In the rows, 128 means zero.
Each run below is a few steps of one of 8 hidden systems, one row a step.
run 1, q_97, 9 rows:
0: 142  96 182 131 100 152 122 133 108  83  85 135 163 110 151 132 123 159 121 130
1:  88 160 104 131 142 119 110 120 157 191 167 144 112 148  99 122 146 108 124 105
2: 161 115 140 134 116 148 144 123 116  57  96 130 145 109 168 174 120 127 153 122
3:  76 146 124 143 140 112 130 107 150 193 125 109 128 147  96 106 135 152  89 138
4: 197 121 111 138 122 138 143 138 116  92 130 142  95 103 164 151 147 109 155 109
5:  72 104 153 137 115 107 119 106 116 146 115 115 169 126  93  98 137 140  80 151
6: 159 157  97 125 118 142 137 125 129 130 182 155  85 123 154 149 139 110 179 129
7: 104 102 185 128 111 140 114 125 122 115  79 130 175 117 135 117 119 165  92 136
8: 122 168  93 138 144 129 120 129 152 167 175 145  91 147 112 144 153 102 154  93
run 2, q_97:
0: 129 142  93 147 128 147 159 118 171 148 122 129 113 172 117 186 153 112 151 100
1: 132 121 119 151 148 108 153 106 124 107  77 106 146  89 172 150 127 143  79 127
2: 134 135 105 178 119 110 143 107 108 150 148 100  82 135  96  99 172 141 131 129
3: 162  78 142 119  85 124 139 118 109 117 131 164 126  84 154 122 142  99 112 166
4:  80 170 164 127 119 125 104 119 106 146 188 143 149 110 107 105 148 145 132 135
5: 140 112 131 122  84 189 115 132 142 126 128 179 131 149 155 165 128 139 168 116
6:  79 159 159 141 161 121 100 108 167 138  96 136 153 115 137 143 117 129  97  92
7: 148 143 102 166 130 140 171 120 143 112 115 104 111 159 116 178 165 123 157 100
8: 124  97 105 143 132 101 156 101 128 142  86 115 141  99 159 134 130 140  64 150
run 3, q_828 (9 x 20):
0:  99 140  99 127 113 151 170 108 134 154 124 115 149 157 144 160 114 181 129 171
1: 162 161 114 145 159 130 133 113 166 122 108 136  77 114 170 157 120 109 143 100
2: 146  89 118 170 108 130 157 137 110 122  94 106 143 137 112 142 184 146  99  96
3: 148 114 124 117 123  86 157 102 123 128 144 127 102  87 131 113 131  77 107 186
4: 133 188 169 124 145 130 156 154  97 114 166 106 148 110 117 131 157 161 132 118
5: 147 117 122 113 101 153 112 139 133 190 153 182 102 120 161 107 135 147 112 135
6: 105 131 121 157 100 146 105  90 101  78 143 151 154 101 158 159 135 132 164 112
7:  97 141  85 142 124 131 169  92 147 171 121 108 126 155 135 149 121 164 120 164
8: 185 152 129 139 153 133 150 130 152  96 103 122  84 115 165 159 122 112 149 107
run 4, q_774 (9 x 20):
0: 179 133 154 146 112 162 129 131 135  82 114 147 100 121 154 158 138 123 173 100
1:  73 112 154 131 130 122  90 131 137 156 103 121 160 152  86  93 121 142  92 118
2: 137 148  84 143 145 120 146  94 159 113 127 133 100 122 153 180 123  82 152 118
3: 125 106 151 128 120 132 161 144 104 123  91  95 173 134 126 123 134 182  86 146
4: 145 173 113 146 153 108 119 123 137 162 166 143  73  98 138 114 156 108 122 100
5: 126  87 164 125  84 133 144 124  98  83 127 129 172 123 102 140 153 107 133 153
6:  84 171  87 123 142 139  98 119 128 174 170 150 132 128 154 124 114 160 131 114
7: 176  95 160 150  92 164 138 129 139  91  84 140 110 139 140 149 139 129 158 120
8:  72 145 144 128 165 107  85 129 142 154 117 120 154 128 104  98 113 134  86 102
run 5, q_828:
0: 175 122 157  98 103 157 149 164 118  97 155 144 127 140 118 145 138 108 173 140
1:  87 132 103 113 145 114 106 131 127 168 148 154 170 100 148 130 135 130  74 103
2: 139 131 108 156 110 141 106 107  96 100 138 110  85 135 137  97 105 164 187 149
3: 107 133 172 119 119 149 156 112 172 136  83 142 163 133 144 175 119 139 101 143
4: 139 139  77 153 144 113 121 123 143 141 154 126  82 146 105 135 155  84 154  91
5: 159  85 116 113 126 127 157 158  93  95  95 103 166 119 147 131 121 156  98 141
6: 110 161 166 149 143  93 112  90 143 148 132 129  92  89 117  87 132 107 105 142
7: 151 129 153 110  96 167 152 167 110 116 160 132 143 163 100 145 152 144 171 132
8: 108 123  94 100 142 118 103 125 142 165 144 173 148  96 174 138 111 110  88 120
run 6, q_99, 9 rows:
0: 117 122 101 184  95 142 136  77 126 115 119 145 128 115 155 173 164 131 143 110
1: 139 131 185  98 143 122 153 146 132 134  97 112 150 109 137 111 112 153  76 163
2: 149 161 103 164 120 130 137 103 134 159 165 150  71 113 144 135 169 122 143 109
3: 118  73 155 111  99 144 113 145 115 139 101 154 177 117 143 116 126 152  81 132
4: 101 188 128 126 137 113 155  84 154 157 167 136 108 111 132 152 133 105 134 161
5: 155 114 163 142 108 170 118 147 126 108  87 150 141 121 169 148 139 172 126  89
6: 115 147 128 114 159  85 112 111 146 170 143 136 101  91 137  90 110 103  85 149
7: 107 123 120 182  94 152 137 101 116 122 114 136 152 127 138 167 176 161 130  92
8: 146 126 157  90 142 113 162 130 145 144 106 120 127 104 151 117  94 131  83 189
run 7, q_428, 9 rows:
0: 128 118 127  88 137 144  74 184 112 126 155 160 158 131 128 113 118 123 132  84
1:  81 130 102 135 119 146 101 112 129 124 131 110 133 183  99 120  90 155 178 143
2: 131 126 133 116 158 105 141 105 157 103  77  98 118 124 144 128  69 111 117 169
3: 146 137 145 131 166 117 149 163 148 115  97 106 147 132 110 158 157 105  96  70
4: 144  77  62 143 111 120 131 149  92 128 142 113 130 151 102 117 160 125 128 113
5: 109 129 152 136 124  95 119 108  93 120 147  99 118 108  96  67 122 134 123 178
6: 164 168 171  96 148 125 137 149 157 137 150 135  84 130 114 119 119  93 149 140
7: 137 109 116  83 138 148  79 184 127 123 137 161 154 139 141 124 102 118 134  88
8:  69 129 101 142 129 140 100 111 124 119 121 101 153 176  98 125  98 157 160 126
run 8, q_816, 9 rows:
0:  96 133 164 162 124 118 125 116 102  96 113  78 150 142  78 105 141 156 134 130
1: 134 120  79  90 139 123 179 141 134 126 128  99 145 158 131 161  98 124 131 171
2: 169 129 161  96 140 118 119 189  93 120 164 128 134 110 111  89 147 120 116 115
3: 105  93 115 130  91 133 113 113 142 169 142 138 102 175  83  96 128 114 146 164
4: 100 126 123 101 129 128  89 124 106  71 145 136 170 116 139 136  82 108 164 137
5: 125 148 153 109 152 156 117 168 145 152 101 110 128 169 122 107  94 184 125 118
6: 143 125 110 120 170  83 119 129 155 119 120 108  93 131 102 116 110  57 125 125
7:  93 106 149 152 120 112 121 124  89 105 116  88 172 130  84 100 148 150 106 130
8: 128 144  90  95 131 135 181 136 130 131 152 100 136 166 118 155 107 132 158 177
run 9, q_774:
0:  81 154  88 126 119 127 128 113 116 158 190 121 134 158  95 121 133 132 159 151
1: 166  93 121 114  92 162 130 126 128 118 110 168 123 110 192 149 111 141 134 148
2: 118 164 178 124 160 140  90 167 130 127 119 112 135 146 103  99 119 162 133  83
3: 123  88  96 146 114 110 121  96 162 137 112 139  92 152  99 130 131  62 137 136
4: 109 139 119 102 154 117 150 124 114  90 110 101 184 107 161 155  88 147 109 151
5: 164 155 116 147 133 138 162 146 135 176 142 109  75 150 121 112 155 165 131 128
6: 151  85 164 115 117 102 106 139 111 107 126 153 137  81 128 102 142  81  96 130
7:  79 172 107 119 133 129 118 120 109 118 187 114 152 150  99 138 121 134 174 134
8: 152  81 104 128  85 164 132 116 140 150 105 165 108 139 171 136 113 152 132 155
run 10, q_678, 9 rows:
0: 141  95  95 126 126 109 165  92 154 123  91 126 119 113 159 158 109  94 105 167
1: 143 130 164 127 138 100 121 154  75  98 148 106 148  89 108  89 156 131 106 116
2: 156 100 142 115  81 162 158 130 150 172 123 155 103 156 131 128 134 147 130 172
3: 111 152  83 117 145 111  85 125 101 136 190 150 122  96 150 105 117 115 138 116
4:  91 121 140 146 118 156 111 132 138 145  94 107 144 184  97 114 116 184 133 119
5: 125 158 124 107 152 115 129 103 166 101 133 131 108 123 138 157  85  70 162 148
6: 143 127 143 141 154 131 122 172 120 111 104 115 156 128 120 143 164 140  99  54
7: 151  97  96 145 106 118 186  90 137 125 102 109 102 129 141 149 130 118 123 183
8: 135 113 154 102 133 105  96 152  81 101 154 141 156  77 134  89 129 117 103 129
run 11, q_816 (9 x 20):
0: 119 174 200 138 121 165 131 129 136 127 119 119 126 146 116 124 128 182 151 131
1: 148  96  78 110 148 115 135 134 172 138  98 139 116 143 143 159 106  77 112 116
2: 115 156 149 162 144 108 102 132  82 112 148 106 135  94 111  92 162 155 116  90
3: 131 109 111 136 101 137 176  94 153 141 101 109 106 163 125 145 114 140 138 192
4: 140 136 138  87 145 115 124 159 105 103 162 151 173  83 150 147 138  98 107 108
5: 137 125 139 153 101 161 122 138 137 172 127 131  89 175  98 103 156 167 147 115
6: 121 103  83 119 132 105 105  94 128  99 136 147 121  99 159 135  91  75 140 148
7: 105 161 195 134 130 150 116 136 117 125 113 121 161 120 129 115 131 191 114 115
8: 150 128  86 121 146 126 157 126 182 146 109 121  91 164 125 163 116  87 138 129
run 12, q_101:
0: 166 127 191 139 108 145 161 152 140 144 109 120 105 146  96 117 170 146 117 129
1: 136 110 106 113  96 131 149 123 118 121 168 170 155 102 142 171 167  81 129 129
2:  83 135 142 106 123 143  80 153  98 126 157 131 175 143 109  97 107 165 141 120
3: 126 110 117 117 117 141 103 103 172 160 109 159  83 142 152 111  78 117 138 164
4: 136 196 139 151 161 135 135 114 141  90 128 108 109 122 145 163 122 137 169  99
5: 114  97  74 139 146 111 155 135 139 137  90  89 152 166 105 150 136 129  97 112
6: 147 110 128 148 128  94 120 115  78 107 129 113 115  73 148  77 134 141 102 147
7: 148 134 206 121 114 139 151 149 154 161 120 141 118 137  96 118 163 126 103 130
8: 140 115  91 116  89 146 141 125 113 121 182 170 139 124 141 168 157  97 160 134
run 13, q_99, 9 rows:
0: 118 122 142 150 136 137 141 112 174 125  62  95 114 180 104 142 105 133 135 134
1: 183 118 123 125 156  96 150 153 122  94 124 112 113 104 121 137 151  73 116 103
2: 121 128  80 123 133 126 119 160  73 140 169 107 150 132 126  97 136 177 122 119
3: 110  96 118 133  82 140 129  88 131 128 127 129 110 157 113 116 100 128 165 194
4: 142 136 189 110 128 140 142 156 161 113 118 129 136 157  81 149 147  89 143 110
5: 151 138  73  94 167 126 110 171 127 129 154 142 130 123 159 141 107 113 132  89
6:  81 121 114 147 121 120  75  99  85  92 137 116 148 116 129  94  98 151 150 136
7: 112 133 140 149 138 127 151 105 172 135  79  85 111 177  90 136 112 134 135 146
8: 193 104 120 127 139 113 156 160 123  91 116 117 111 116 126 146 155  80 123 105
run 14, q_678:
0: 154 106 133 125 143 123 141 141 163 158  77 147 129 108 161 142 135 119  63 104
1: 145 120 106 166 110 103 149 106  79  96 155  97 106 110 108 111 165 123 149 147
2: 120  84 158  82  95 147 115 147 125 147 120 165 168 127 141 115 107 140  99 161
3: 128 193 122 129 149 119 136 126 130 165 186 120  84 126 114 107 139 136 148 137
4: 117 101 113 137 108 172  78 134 127 113 101 154 142 152 154 137 101 160 159  93
5:  86 150 110 136 167  86 136  96 164 148 120 100 119 138  96 131 118  85 108 134
6: 152 129 160 122 124 150 145 156 104  57 115 110 163 132 130 160 131 139 160 111
7: 159 117 124 126 140 111 161 122 166 172  99 142  98 104 157 138 137 107  69 137
8: 142 111 112 159 102 119 119 124  61  89 162 116 124 106 117 100 160 139 152 127
run 15, q_428:
0:  90 120 140 151 103 125  87 106 109 109 156 128 132 142  73 100 143 104 168 123
1: 143 138 131  80 130 128 157 127 131 105 147 115 124 133 134 135  80 111 160 201
2: 139 156 161 103 175 137 110 176 145 136 100 120 137 129 143 116 104 163  99  89
3: 109  97  76 154 126 131  97 124 152 145 111 133 115 174 100 136 135 103 141  84
4: 110  97 118 133 118  98 135  97  94  67 118  98 159 108 119 125 110 105 130 167
5: 155 170 165 114 151 118 188 155 134 135 131  86 123 137 101 131 143 142 114 150
6: 172 104  95 120 144 122  96 171 127 157 135 145  90 127 138  91 135 118 108  88
7:  80 111 144 139 105 121  71 112 109 111 153 140 148 137  82 100 131 103 151 119
8: 134 152 125  95 131 134 161 120 132  99 145 107 121 149 127 147  85 119 176 191
run 16, q_101:
0: 142 156 162 127 168 120 122 171 110 135 115  93 129 121 121  87 129 178  96 102
1: 175  74 117 133 100 122 144 128 148 145 114 149  87 134 116 127 155  74 119 136
2: 120 155 174 116 121 131 133 133  91  71 160 127 176 101 121 146 141 122 151 129
3: 108 104 101  78 121 142 129 154 144 185 139 141 149 168 117 119 102 138 110 159
4: 156 141 124 132 135 140  84 123 117  99 137 155  85  97 179 110  97 131 165 112
5: 108 148 154 128 160 124 132 134 179 124  92 103 134 172  84 153 120 100 134 103
6: 144 108  59 135 123 109 166 108  95  97 133  96 125 121 147 139 118 131 140 169
7: 141 139 177 117 160 119 118 165 119 134 102 116 149  99 141 100 128 162  72 103
8: 168  98 116 128 103 121 137 137 138 155 152 144  78 142  95 110 160  76 138 138

Name the system that made each run.
run 17:
0: 133  91 136  98  82 167 133 120 150 148 120 180 136 136 161 149 110 127 132 168
1:  85 183 121 142 153 133 116 105 125 125 133 128 160 100 171 157 116 169 117 104

q_428
run 18 (2 x 20):
0: 127 110 129 151  97 109 189 106 107 129 133 102 139 124  96 136 175 124 109 171
1: 131 127 148 117 101 143 138 144  94 152 155 161 163  92 158 123 159 169  91 135

q_101
run 19 (2 x 20):
0: 135 143  71 118 166  94 138 135 129 114 148  88 105 149 101 125 108  87 152 135
1: 157  89 168 107 137 116 112 173 109  95  96 101 138 137 100  87 111 124 115 130

q_428
run 20 (2 x 20):
0: 115  73 122 123 101 110 134 119 107 147 120 146 165  97 140 117 149 125  64 146
1: 109 180 145 130 112 137 179  97 133 151 166 129 134 119 133 157 151 148 135 171

q_99
run 21 (2 x 20):
0: 102  67  63 125 103 122 101 124 117 162 138 150 143 145 123 112 129 115 112 132
1: 115 155 188 145 123 132  86  98 118 102 125 134 111  92 144  91 104 151 147 141

q_101
run 22 (2 x 20):
0: 126 107 101  89 111 136 178 153 119 141 151 129 181 147 122 166 141 126 113 157
1: 134 120 113 103 132 131  73 154  91 135 157 156 134  98 163  85 100 150 122 116

q_101
run 23:
0: 152 132 167 145 115 160 136 168  98 120 120 106 138 150 110 114 158 191 135 104
1: 138 108  95 115 114 126 130  92 164 155 127 165  90 120 162 138 100  92 131 168

q_678
run 24, 2 rows:
0:  98 140 131 122 134 116 133  92 161 174 121 160 137  91 165 145 124 117  77 143
1: 124 162 164 163 119 141 146  94 125 116 115 144 141  79 171 163 161 155 110 114

q_99
run 25, 2 rows:
0: 157 129 132  68 128 140 117 173  99 112 172 149 146 113 148 117 103 125 145 148
1: 140 138 108 138 146 139 114 150 146 193 123 124  85 154 130  94 128 171 110 105

q_678
run 26, 2 rows:
0: 129 112  77 150 113 118 162 103 129 104 140 110 120 155  98 166 150  85 163 136
1: 141 110 114 113 115 138 126 152  66 106 143 127 169 100 161 114 125 178 114 138

q_816
run 27, 2 rows:
0: 124 124 129 186 102 136 128  93 138 174 118 139  86 126 126 110 170 156 111 118
1: 121 131 111 143 112 124 146  70 129  93 130 148 137  87 173 177 128 102 140 150

q_816
run 28, 2 rows:
0: 117 163 171 127 123 149 118  91 136 104 119 138 122 103 172 133  85 156 157 163
1: 133 133 155 112 155 139 133 146 184 151  82 145 140 135 145 162 120 116  87  94

q_816
run 29, 2 rows:
0: 130  91  94  83 132 111 140 152 155 159 130 129 133 163  97 126 111  76 110 153
1: 134 146 133 114 175 104  89 159 100  74 129 101 142 108 127 102  99 121 132  95

q_828
run 30:
0: 158  99  56 122 103 151 154 144 116 153 149 144 123 148 155 152 143 144 137 133
1: 108 126 155 148 143 106  73 101 111 109 105 127 127  80 152  83 100 141 104 123

q_97
run 31 (2 x 20):
0: 108 112 171 101 105 126  81 110 128 118 144 178 142  93 142 110 105  95 129 150
1:  68 161 111 131 125 146 114 122 118 134 166 117 159 170  98 137 124 155 168 122

q_828
run 32:
0: 152  95 171 107 107 159 110 170 107  79 104 129 157 144 122 123 114 140 152 120
1: 101 142  80 103 159 120 104 144 152 189 152 130 114 159 119 102  98 130 120 128

q_816
run 33:
0: 134  89 151 160 120 101 140 103 129 118  73  92 108 126 101  94 130 121 100 159
1: 109 183 127  99 165  92 157 114 141 141 165 123 138  95 135 146 124  99 106 150

q_774
